In the data rows, zero lies at 4.5, halfway between 4 and 5.
Some points, one per row:
np.array([3., 7., 2., 4., 6., 3., 4., 3., 2., 2., 3.])
np.array([5., 0., 5., 7., 5., 5., 5., 5., 5., 4., 5.])
np.array([3., 5., 5., 4., 3., 2., 5., 5., 2., 3., 5.])
np.array([3., 1., 6., 5., 2., 3., 7., 6., 2., 6., 5.])
np.array([5., 4., 4., 5., 5., 4., 5., 5., 5., 5., 4.])
np.array([4., 6., 4., 5., 7., 5., 2., 5., 7., 5., 4.])
np.array([4., 2., 7., 7., 6., 1., 5., 6., 6., 6., 4.])
np.array([5., 3., 5., 7., 6., 4., 2., 6., 6., 9., 4.])
np.array([4., 3., 6., 7., 6., 4., 5., 7., 5., 4., 3.])
np.array([4., 6., 4., 2., 3., 5., 5., 4., 4., 5., 6.])
np.array([5., 5., 4., 5., 6., 4., 3., 4., 5., 6., 4.])
np.array([6., 4., 4., 3., 4., 5., 6., 5., 4., 3., 6.])
np.array([5., 6., 2., 4., 4., 6., 6., 4., 4., 2., 3.])
np.array([5., 3., 4., 5., 4., 4., 6., 6., 7., 4., 4.])
np.array([3., 4., 6., 8., 6., 4., 5., 3., 3., 1., 3.])
np.array([5., 4., 4., 6., 5., 4., 3., 6., 5., 6., 4.])
np.array([5., 4., 7., 9., 6., 5., 5., 3., 5., 3., 4.])
np.array([9., 4., 2., 0., 1., 7., 4., 5., 7., 9., 7.])
np.array([5., 5., 4., 5., 5., 5., 3., 3., 4., 6., 4.])
np.array([3., 3., 6., 5., 0., 7., 7., 4., 0., 2., 6.])
np.array([6., 5., 3., 5., 6., 7., 0., 1., 5., 9., 4.])
np.array([6., 5., 3., 5., 4., 5., 3., 3., 2., 7., 4.])
np.array([3., 6., 4., 7., 5., 5., 4., 6., 4., 2., 3.])
np.array([4., 4., 4., 4., 5., 3., 4., 2., 2., 5., 4.])
np.array([2., 5., 4., 6., 5., 5., 2., 3., 4., 4., 4.])
np.array([5., 5., 4., 5., 6., 4., 3., 6., 6., 6., 4.])
np.array([8., 4., 2., 1., 2., 7., 5., 5., 6., 8., 6.])
Here are 16 more points, each followed by its number:
np.array([3., 4., 5., 7., 4., 5., 5., 4., 4., 4., 4.]) 0
np.array([5., 3., 4., 6., 6., 2., 5., 7., 5., 4., 4.]) 1
np.array([5., 4., 6., 8., 7., 4., 3., 5., 6., 5., 4.]) 2
np.array([5., 6., 5., 4., 3., 7., 6., 5., 6., 3., 5.]) 3
np.array([6., 4., 1., 4., 4., 4., 1., 8., 6., 8., 4.]) 4
np.array([5., 4., 4., 3., 5., 3., 3., 1., 4., 9., 5.]) 5
np.array([3., 4., 6., 6., 5., 4., 5., 5., 5., 5., 4.]) 6
np.array([6., 4., 6., 3., 2., 7., 7., 4., 4., 3., 6.]) 7
np.array([5., 6., 4., 5., 4., 6., 4., 3., 4., 4., 5.]) 8
np.array([4., 3., 6., 5., 5., 3., 5., 5., 5., 5., 4.]) 9
np.array([4., 4., 5., 3., 4., 3., 4., 3., 4., 7., 5.]) 10
np.array([6., 4., 6., 5., 5., 4., 6., 2., 2., 0., 6.]) 11
np.array([4., 5., 4., 5., 5., 4., 5., 6., 5., 4., 4.]) 12
np.array([1., 2., 4., 5., 5., 2., 7., 7., 5., 4., 2.]) 13
np.array([4., 5., 5., 6., 4., 6., 4., 5., 3., 2., 5.]) 14
np.array([6., 5., 6., 7., 5., 4., 4., 4., 7., 5., 4.]) 15
Which two of these numbered points are nearest to each point below by angle, seen from the average point of the first points? Their numbers follow each, nearest first.
np.array([3., 6., 4., 5., 4., 5., 5., 5., 4., 2., 4.]) > 14 12
np.array([2., 5., 7., 8., 5., 4., 6., 7., 6., 3., 3.]) > 6 12
np.array([3., 3., 6., 7., 6., 3., 4., 6., 6., 5., 3.]) > 6 2
np.array([2., 5., 5., 6., 6., 5., 4., 2., 3., 3., 4.]) > 0 14
np.array([1., 3., 2., 5., 5., 1., 6., 6., 4., 3., 2.]) > 13 12
np.array([4., 1., 3., 5., 4., 3., 9., 8., 6., 3., 2.]) > 13 1
np.array([5., 5., 5., 5., 4., 6., 4., 2., 4., 5., 5.]) > 8 7
np.array([5., 5., 4., 5., 5., 5., 4., 6., 5., 4., 4.]) > 12 3
np.array([3., 2., 6., 4., 3., 4., 6., 5., 5., 6., 5.]) > 9 6
np.array([5., 3., 5., 5., 4., 3., 3., 3., 4., 9., 6.]) > 5 10
Here are 16 other points, each followed by its number:
np.array([4., 4., 6., 4., 2., 6., 8., 3., 3., 2., 6.]) 0
np.array([7., 6., 3., 5., 5., 7., 3., 2., 3., 3., 6.]) 1
np.array([4., 5., 3., 2., 4., 5., 5., 2., 3., 4., 5.]) 2
np.array([5., 3., 5., 8., 6., 4., 2., 6., 6., 9., 4.]) 3
np.array([4., 4., 5., 6., 6., 5., 4., 4., 5., 4., 4.]) 4
np.array([2., 5., 7., 2., 4., 3., 4., 6., 5., 8., 6.]) 5
np.array([7., 5., 3., 1., 3., 6., 4., 5., 6., 7., 6.]) 6
np.array([6., 5., 2., 4., 5., 5., 0., 8., 6., 9., 3.]) 7
np.array([3., 2., 6., 4., 3., 3., 6., 6., 5., 8., 4.]) 8
np.array([4., 3., 6., 4., 3., 7., 5., 6., 6., 7., 6.]) 9
np.array([4., 4., 6., 6., 6., 4., 4., 4., 4., 5., 4.]) 10
np.array([5., 4., 4., 6., 5., 4., 3., 6., 4., 5., 4.]) 11
np.array([5., 4., 6., 3., 3., 5., 5., 3., 2., 3., 7.]) 12
np.array([0., 3., 4., 4., 5., 2., 7., 5., 5., 2., 3.]) 13
np.array([6., 6., 5., 5., 7., 2., 1., 4., 5., 7., 4.]) 14
np.array([0., 7., 5., 4., 5., 2., 5., 4., 2., 4., 2.]) 15
Which two of these numbered points are nearest to each point below by angle, seen from the average point of the first points? Their numbers follow each, nearest first.
np.array([4., 5., 6., 6., 6., 6., 6., 6., 7., 2., 4.]) > 4 13
np.array([2., 7., 5., 2., 3., 3., 4., 5., 2., 5., 4.]) > 15 5
np.array([5., 6., 6., 2., 3., 6., 5., 2., 2., 3., 8.]) > 12 0
np.array([4., 3., 5., 4., 4., 4., 6., 5., 5., 6., 4.]) > 8 9
np.array([6., 5., 2., 5., 6., 4., 2., 7., 7., 7., 3.]) > 7 3
np.array([7., 4., 0., 3., 3., 4., 0., 9., 6., 9., 4.]) > 7 6
np.array([5., 5., 3., 4., 4., 4., 2., 7., 5., 7., 4.]) > 7 11
np.array([6., 5., 3., 2., 5., 5., 5., 6., 7., 4., 5.]) > 6 7
np.array([6., 7., 4., 6., 9., 2., 0., 5., 7., 7., 4.]) > 14 3
np.array([4., 4., 6., 3., 3., 6., 8., 4., 5., 3., 5.]) > 0 12
